Each path below is one point turned by a fixed rotation once a step. After each direction that follows a path, write how fast that rotation turns it, in degrees a step (0 if it stays still).
Each turn is a multiple of 5 degrees from 10 to 175, or 0.
Each row of a path follows its step; steps can be skipped.
path 1
step 0: [-0.36  1.81  2.24  0.04  1.30  0.13 -0.31  1.39  0.85  2.37  1.43  0.28
  0.62  0.63 -0.46  0.02  0.53  1.35  0.43  1.65 -1.81 -1.54  0.19 -1.25
 -1.57  0.03 -0.48  0.03  0.39 -0.01  1.06 -0.70  0.83 -0.91 -0.74  1.85
 -1.21 -0.35  1.38 -1.51 -0.12  1.43  0.78  0.27  2.07 -0.32 -1.45  1.72
 -0.18  1.30  0.07  1.38 -0.59  0.89  0.71  1.32 -0.15 -0.49  2.33]
step 1: [ 0.02  1.76 -0.91  0.63 -2.16  0.80  0.72  0.38 -0.97 -0.53  0.87 -0.58
  1.69  1.15 -2.57 -0.16  0.35 -0.06 -0.14  0.44  0.33  0.60 -0.82 -0.39
  0.78  1.43 -0.64 -1.44  1.08 -0.65 -0.36  0.99  2.07  0.17  1.21 -0.53
 -0.73 -0.10  0.77  0.79  0.32  1.78 -0.33  1.20 -2.18  0.00  2.27 -0.51
  1.42  0.78  1.95  0.89 -0.65  1.50  1.26 -1.27  0.43 -1.18 -1.71]
step 2: [ 1.05 -2.06 -0.79  0.09 -1.17 -0.15 -0.90  1.27 -0.77 -0.96 -1.72  0.68
  0.73 -3.47  2.11  2.90  0.15  0.45 -1.03  0.86  0.43 -0.47  0.27  0.33
 -0.42 -0.34 -0.46  1.58 -0.22 -1.02 -0.89  0.04  0.79 -0.52 -0.38  0.04
  0.92 -0.20  0.67 -0.69  0.14 -0.25 -0.13 -1.77 -1.32  2.91  1.87  1.12
  0.13 -0.24  0.21 -0.03 -0.97 -0.78 -0.20 -0.33 -0.03  1.34 -0.60]
step 3: [-2.36  0.73  0.81 -1.27  2.65  0.16 -0.44 -1.15 -0.09  1.23  0.96 -0.27
 -0.29 -0.94  1.00  1.45  0.94  0.33  0.80 -2.69  0.59  0.78  0.40 -0.29
  0.20 -0.36  2.79 -0.64 -1.98  0.87 -0.26 -1.07 -0.59 -0.21  1.80 -0.02
  0.34  0.65 -0.70  0.14  0.70 -0.90  1.59 -1.60  0.16  1.00 -1.39 -0.18
  1.54  1.04 -1.44  0.89  0.70  1.15  1.39 -0.70  1.36  0.92  0.13]
step 4: [ 1.15  2.32  0.00 -1.31 -0.06  0.19  1.24 -0.02  1.90  0.84  0.97  0.23
  1.26  0.61 -2.21 -0.89  1.18  0.86  0.33 -0.17  2.23  0.04 -1.27  0.54
  0.35  1.85 -0.84  0.27 -0.89  0.80 -0.21  0.94  0.70 -1.00 -1.37 -0.59
  1.25  0.24 -1.89 -0.84 -0.38  1.07 -0.94  1.00  1.23  0.69 -1.07  1.12
  0.30  0.43 -0.37 -2.38  1.46 -2.45  1.09  1.60 -0.09 -0.09  1.13]
step 5: [-0.08  0.78 -1.43  2.48 -0.69 -2.03  1.08 -0.39  0.71 -1.21 -0.96 -1.77
 -1.44  1.13  0.41 -0.11 -1.19 -0.87  0.96  0.09 -0.08  1.81 -0.96 -0.17
 -0.39 -0.07 -1.35  2.21  1.19 -1.61 -0.09  0.69 -0.87  0.60  0.80  0.87
 -0.49 -0.37  2.52 -0.92 -0.69  1.46 -2.47 -0.27 -1.14  0.46 -1.14 -1.07
  1.41 -1.08 -0.01 -0.28  0.50 -0.34  0.88 -1.53 -0.52  0.21  0.15]
step 8: [ 1.09  0.42  1.14 -1.93 -2.59  2.25  0.33  1.95 -0.39 -1.63  0.20  0.67
  0.34  1.21 -1.02 -0.27  0.75 -1.50 -1.42  0.96  0.42  1.93  1.07 -1.29
  1.43  1.33  0.91  0.63 -0.71 -0.41 -0.35 -0.13  1.67  1.97 -0.04  0.98
 -0.44 -1.10  1.06 -0.65 -1.52 -0.49 -0.27  1.71 -0.24  1.47 -0.26  0.13
  0.90  0.64  1.28  0.94  1.05 -1.32  1.25 -0.56  1.08 -0.07  0.11]
step 9: [ 0.75  0.12 -0.02  0.25  0.24  0.33  0.65 -1.64  0.06  0.97  0.26 -1.86
  1.06 -1.81  2.60  2.20  0.05  0.15  1.45  1.01  0.74 -0.37  0.44 -2.13
 -2.09 -0.58  0.50  2.21  1.39  1.62 -1.62  0.73 -0.14 -0.30  0.41 -0.17
  0.45  0.19  1.43 -0.32 -0.43  0.68 -1.50  1.14 -0.12  0.67  2.04  0.49
  0.65  1.58 -0.37  0.94 -0.28 -0.14 -1.98 -1.53  0.80  0.97 -0.47]
step 10: [-0.27  0.14 -0.10 -0.99  1.99 -0.82  0.16  0.24  1.00 -0.09 -1.67 -0.22
 -0.47 -0.69 -0.03  0.85  1.95  0.68  0.78 -1.78 -1.12 -0.59 -1.20  1.11
 -0.38 -0.11  0.35 -2.82 -0.34 -0.44 -1.40 -0.56  0.28  1.36  1.94  2.36
  1.87  0.98 -2.64 -0.13  0.77  1.09  0.61 -0.62 -0.43  0.00  0.22  0.19
  1.77  1.88 -0.40 -1.74 -1.26  0.47 -0.09  0.12 -0.02 -1.17 -1.24]
step 12: [-0.55  0.70  0.46  0.03  0.11 -0.65  2.51  1.46  0.21 -0.94  0.71 -0.19
  0.41  1.91  0.70 -1.33 -1.86  1.48  0.64 -0.05 -0.42  0.42 -0.95 -1.72
 -1.22 -0.66  0.28  0.44 -1.29 -0.93  0.51 -0.27  0.50 -0.78 -1.41 -0.13
 -0.95 -1.67  2.61  1.22  0.57  0.86 -1.34  0.48 -1.05  1.58  0.88 -0.01
  1.71 -0.88 -1.42  0.43  0.88  1.11  3.03  0.02  1.34  0.38 -0.28]
Directions:
[ 0.15 -0.09 -0.08 -0.01 -0.77  0.06  0.20  0.24 -0.23  0.39  0.32  0.22
  0.14  0.03  0.03  0.12 -0.11  0.40 -0.54  0.21 -0.38 -0.51  0.11 -0.11
  0.18  0.25  0.50 -0.10  0.74 -0.08  0.22 -0.14  0.11  0.33  0.31 -0.20
  0.07  0.28  0.41  0.23 -0.24  0.22  0.50  0.29  0.12  0.57 -0.48  0.06
 -0.39 -0.19  0.24  0.11 -0.17  0.49 -0.05 -0.20 -0.09  0.19 -0.26] : 55
[ 0.12  0.05 -0.01 -0.25  0.19 -0.05 -0.23 -0.80 -0.06  0.38 -0.19  0.03
 -0.35  0.21  0.02 -0.08  0.74  0.19  0.16  0.26 -0.16 -0.51  0.17  0.35
 -0.25  0.24 -0.05 -0.52  0.08  0.45 -0.39 -0.66 -0.15 -0.50 -0.40  0.02
 -0.06 -0.15  0.00 -0.26  0.26 -0.06  0.27  0.23  0.06  0.16 -0.25 -0.13
  0.54  0.10  0.39 -0.05  0.28  0.61  0.10  0.13 -0.20 -0.14  0.03] : 110
[-0.49  0.37  0.47  0.29 -0.52  0.03  0.47  0.10  0.40  0.56 -0.03 -0.36
  0.24  0.23  0.55 -0.49 -0.28  0.03  0.14 -0.02 -0.10  0.00  0.33  0.03
  0.36 -0.23 -0.15  0.52  0.05 -0.18 -0.09 -0.34  0.22  0.09 -0.08  0.00
  0.07 -0.06 -0.70  0.15 -0.06 -0.37 -0.14  0.28  0.14  0.25  0.07  0.24
  0.23  0.45  0.38  0.14  0.68  0.08  0.02  0.14 -0.05  0.07  0.34] : 85
[-0.38  0.08  0.22 -0.30  0.31  0.07  0.26 -0.12 -0.14  0.38  0.35 -0.20
  0.68  0.43  0.32  0.29 -0.21  0.53 -0.01 -0.13 -0.14  0.34  0.00  0.23
 -0.28 -0.31  0.17 -0.16  0.00  0.61  0.05  0.17  0.08  0.17 -0.08 -0.40
 -0.55 -0.52  0.29 -0.45  0.34 -0.22 -0.09 -0.03  0.37 -0.02 -0.05  0.23
 -0.07 -0.20 -0.27  0.47 -0.02 -0.23 -0.16 -0.49 -0.15 -0.48 -0.40] : 125
[ 0.61 -0.38 -0.12  0.06 -0.37 -0.54 -0.22 -0.26  0.10 -0.07 -0.02 -0.17
  0.32  0.00  0.45 -0.18 -0.21 -0.03  0.50 -0.67 -0.13  0.19  0.64 -0.13
 -0.26 -0.05 -0.14 -0.35  0.11 -0.58 -0.39  0.19 -0.25  0.06 -0.07 -0.43
  0.13 -0.15  0.64 -0.13  0.00 -0.42 -0.19  0.24 -0.49  0.29  0.29  0.34
  0.15  0.13  0.01 -0.33 -0.22  0.21 -0.29 -0.14  0.02  0.10 -0.03] : 100
[-0.36 -0.10 -0.19 -0.12  0.42 -0.21  0.57 -0.24 -0.08 -0.01 -0.16  0.62
  0.06 -0.29 -0.28  0.33 -0.16 -0.07 -0.71 -0.42  0.15  0.16  0.28  0.39
  0.28 -0.21  0.22  0.36  0.31 -0.38 -0.30 -0.16  0.12 -0.41 -0.01 -0.10
 -0.09  0.10  0.30 -0.05  0.19  0.32  0.05  0.62  0.06 -0.20  0.28  0.30
  0.15  0.46 -0.58 -0.38  0.33  0.14  0.27  0.04 -0.44  0.06 -0.03] : 45
path 2
step 0: [ 0.06  1.79 -1.22  0.71 -0.73  0.69 -0.56 -0.13  4.02 -1.59  0.28  0.26
  0.11  1.66  2.06  0.37 -0.28 -0.96 -0.74  1.50 -0.61 -1.22  1.16 -2.08
 -0.25 -0.19 -0.53  0.01 -1.62  2.11  0.25 -0.22  0.36 -0.09 -0.37  0.05
  0.44  0.64 -0.05  0.66  0.16 -0.87  0.28 -0.76 -0.79 -0.19 -0.67  0.79
 -1.18 -0.24  0.25  1.20  0.45 -1.90 -1.46 -0.74  0.10  2.25 -1.20]
step 2: [ 2.05  0.63  0.80 -0.41  0.82 -1.40  2.59 -0.98  0.18 -0.90  1.40  0.48
 -0.14  0.34  0.19 -0.48 -0.74 -1.45  1.23 -0.82  0.95 -2.59 -2.08 -1.77
 -0.43  0.18 -0.45  0.48 -0.52 -0.25 -0.91  0.35 -0.59 -1.11 -0.47  1.29
  0.73 -0.12 -1.22  1.16 -1.51 -0.54  1.06 -0.45 -0.38  0.66  1.46  0.05
  0.86  1.42  0.25  0.43 -0.03  0.26 -2.85  0.88  0.61 -0.83  2.05]
step 3: [ 0.30 -0.28  0.44 -1.54  0.04  0.76 -1.26  0.16 -0.43 -1.55 -0.60 -0.14
 -1.05 -0.08 -0.29 -1.51 -0.38 -1.45  0.46 -1.27 -1.84  0.09  0.24 -0.61
 -1.58 -0.68  0.79  1.90 -0.19 -0.83  0.10  0.35 -0.04 -1.13  1.77  1.60
 -0.03  0.98 -0.21 -2.91  0.19 -1.64 -2.70  0.11 -0.43 -0.43 -2.43  0.14
 -0.84  1.65 -0.51  0.58  0.23 -0.33  0.68 -0.85 -2.32 -0.47  0.22]
step 4: [ 1.07 -1.77 -0.03 -1.38  0.35  1.07 -0.57 -0.11 -0.67  0.00  0.64  1.03
 -1.28  0.77  0.71  1.44  1.03 -0.27  0.66  0.80  0.04  0.39 -0.92 -0.06
  0.79 -1.87  0.84 -0.27 -0.93  0.69  1.41 -0.54  0.58 -0.26  0.91 -1.28
  1.58 -0.55  0.33  1.93 -0.61  1.28 -0.42  0.60 -2.06  0.34 -1.29  1.57
 -1.71 -0.06 -1.85 -0.82 -1.19 -1.01 -0.29  0.10  3.41  0.54  1.87]
step 5: [-1.12  0.62 -0.61  1.85  1.05  1.40 -1.41 -1.11 -0.07 -0.53 -0.94 -1.34
 -1.34  0.00 -1.29 -1.28 -0.93 -2.78 -1.03  0.43  0.49  0.61  1.61 -0.15
 -1.17 -0.72 -0.99 -0.35  1.30  0.92 -1.87  0.61  0.24  0.08  0.40  0.48
  0.68  1.71 -0.77 -0.56 -1.06 -0.93  1.31 -0.30 -1.78  1.82 -0.16 -1.63
  1.88 -1.10  0.16 -0.41 -0.26 -1.09 -1.09 -0.33  1.19  1.08  0.01]
step 6: [ 0.65 -0.66 -0.39 -0.55 -1.31  1.40 -1.17  0.12  0.11  3.00  1.01  0.15
  0.80 -0.26  1.01 -0.54 -1.51  0.17 -0.29 -0.74 -2.50 -1.00  2.20 -0.89
 -0.54 -0.94 -0.59  0.09 -0.16 -0.25  1.17  0.12  0.71 -1.30  0.72  0.76
  0.17 -1.94  0.19  2.30  0.60 -1.32  0.66  0.63  0.10 -1.18  0.94  2.09
  1.83 -0.11 -0.66 -0.53 -0.51  1.23 -1.73 -0.80 -1.15 -0.03  0.87]
step 7: [-0.84  0.92  0.22 -1.98  0.83 -0.75 -0.37 -2.77  1.32 -1.05 -0.63  1.67
 -0.18  1.33  0.38 -0.26  0.19 -1.14 -0.42  1.05 -1.26 -1.38 -0.94  1.80
  0.54  0.81  1.15  2.11  0.32  0.71 -0.81 -0.19  0.03 -0.13  1.24 -0.82
 -1.97  1.38 -0.57  1.72 -0.55  1.49  0.38 -1.34  0.69  0.57 -0.61 -0.08
  0.99  1.25  1.71  0.98 -0.41  0.20 -0.76 -0.05 -0.89  1.59  1.75]
step 8: [-1.40  1.10  0.91  0.51 -2.34  1.19 -0.51 -0.49  0.72 -1.91  0.17  1.15
 -0.33  1.24 -0.70  0.93  1.31  1.01  0.70 -0.75 -1.87 -1.62 -1.32 -2.07
 -0.35 -0.63  0.98 -1.18 -0.53 -0.08 -1.82 -0.80  0.44  0.15 -1.07  1.97
  1.29  0.91 -0.61 -0.84  1.14 -1.69  0.33  1.83 -0.08 -0.48 -1.07  1.33
 -0.66 -1.16 -1.21  1.06 -1.00 -0.02 -0.86 -1.49  0.27 -0.03  0.14]
step 9: [-0.52 -0.18 -2.31 -0.04  1.33 -0.24  1.37  0.12  0.14  0.71  0.85 -0.41
  1.36  1.25  0.55  0.35 -1.51 -1.42  0.79  0.59  0.12 -0.81 -1.49 -1.26
  1.51 -2.89 -1.42  0.32  2.45  1.64  0.28  0.57 -0.66  1.20  1.85 -0.23
  0.18  0.37  0.04  0.90 -1.51 -1.19 -0.20  0.86 -1.40 -0.04 -0.20  0.02
 -2.16  1.80 -0.78 -0.12  0.36 -0.91  0.33 -0.64 -1.26  0.02  0.71]
step 12: [ 1.02  0.70  1.90 -0.84  0.28  1.00 -1.86 -0.06 -2.10  0.37 -0.87  1.42
  1.48  0.44 -1.36 -1.11 -0.72 -0.30  0.10  0.36  0.48 -1.13 -0.54 -0.84
 -0.91 -0.31  1.50  0.26 -1.21  1.58  0.24 -0.80 -1.25 -0.60  1.57 -1.19
  2.04  0.70  0.04  0.18  0.26  0.39  0.81 -0.11 -0.91  2.43 -2.04 -0.78
  1.36  1.52 -0.68 -1.19 -0.39  1.14 -0.52 -1.44  0.53  0.52  2.16]
Directions:
[ 0.24 -0.04  0.22  0.27 -0.47  0.16  0.54 -0.44  0.24 -0.10 -0.03  0.10
 -1.04  0.06 -0.14 -0.01  0.36  0.20 -0.03 -0.25 -0.22  0.19  0.17  0.40
  0.16  0.07  0.21  0.22  0.35 -0.39 -0.16 -0.11  0.02  0.44 -0.12 -0.23
 -0.37  0.08 -0.21  0.18 -0.07  0.52  0.33 -0.19  0.04 -0.27  0.05 -0.42
 -0.46 -0.08 -0.09 -0.18 -0.53  0.02  0.02 -0.29  0.66 -0.07  0.17] : 115
[-0.13 -0.45  0.77 -0.24  0.65 -0.23 -0.16  0.15  0.03  0.08  0.24  0.21
  0.40  0.35  0.02  0.34 -0.14 -0.55 -0.05  0.08  0.50 -0.14 -0.01  0.07
  0.70  0.00 -0.20  0.39 -0.02  0.25  0.21 -0.31 -0.23  0.21 -0.45 -0.27
 -0.45 -0.07 -0.29  0.23 -0.13  0.48  0.31  0.04  0.11  0.52 -0.16 -0.09
  0.18  0.22 -0.26 -0.14 -0.30  0.03 -0.14 -0.24  0.15 -0.39  0.14] : 140
[-0.25 -0.39 -0.18 -0.16  0.04 -0.50  0.54 -0.63 -0.45 -0.21  0.47 -0.20
 -0.56  0.15 -0.22  0.11 -0.02  0.10  0.56  0.08  0.05 -0.11 -0.14 -0.54
  0.23 -0.18  0.12  0.28  0.00  0.23  0.03  0.22 -0.34  0.12 -0.74  0.30
 -0.10 -0.08  0.23 -0.20  0.04 -0.29 -0.34  0.28  0.51 -0.17 -0.28 -0.01
 -0.09 -0.06 -0.03 -0.21  0.25 -0.39  0.21  0.14 -0.41  0.17  0.41] : 55
[-0.03 -0.60  0.35  0.08 -0.01  0.15 -0.26 -0.53  0.45  0.21 -0.08 -0.35
  0.10 -0.12  0.16 -0.16  0.02  0.20  0.23 -0.46 -0.05  0.39  0.14  0.43
 -0.16  0.10  0.03 -0.08 -0.02 -0.14  0.22  0.11 -0.83 -0.04  0.42 -0.32
  0.35  0.17 -0.20 -0.17  0.00  0.04 -0.26  0.64  0.07  0.23 -0.25  0.11
  0.30 -0.09  0.08 -0.64  0.28 -0.38 -0.66  0.41  0.23  0.09  0.04] : 45
[ 0.19 -0.15  0.52  0.21  0.09 -0.28  0.22  0.55  0.10 -0.01  0.21 -0.11
 -0.35  0.31  0.80 -0.05 -0.09  0.17  0.18  0.15 -0.40  0.06 -0.33 -0.11
 -0.32  0.14 -0.61 -0.12  0.52  0.26 -0.06  0.27  0.21  0.22  0.40  0.39
 -0.11  0.31  0.22  0.35  0.23  0.32  0.18 -0.41  0.04  0.67 -0.39 -0.19
 -0.03 -0.12  0.31 -0.12  0.37 -0.18  0.14  0.29 -0.13  0.36  0.19] : 160
[ 0.31 -0.05 -0.01 -0.04 -0.29 -0.02  0.70  0.16 -0.07 -0.05  0.13  0.17
  0.06  0.30  0.00  0.47 -0.04  0.04 -0.38 -0.27 -0.12 -0.43  0.26 -0.37
  0.13 -0.39  0.29  0.22 -0.22 -0.36  0.53 -0.08  0.37 -0.16 -0.04 -0.25
  0.57  0.22  0.24  0.32  0.31 -0.17  0.24 -0.05  0.59  0.28 -0.17  0.26
  0.22 -0.19 -0.12  0.15  0.55 -0.02 -0.42  0.24  0.69 -0.20 -0.44] : 170
[ 0.39 -0.15 -0.03  0.58 -0.04  0.23  0.25 -0.03 -0.21  0.65 -0.01 -0.29
  0.42  0.08 -0.44 -0.35  0.18  0.12  0.26 -0.12  0.47 -0.23  0.07 -0.36
 -0.12 -0.57  0.03 -0.06  0.73  0.04 -0.38  0.12 -0.12  0.03  0.19  0.35
 -0.07  0.17  0.33  0.04 -0.26 -0.22 -0.01 -0.20  0.31  0.43  0.58 -0.40
 -0.03  0.09 -0.21 -0.25 -0.24  0.29 -0.56 -0.09 -0.24 -0.41  0.02] : 100
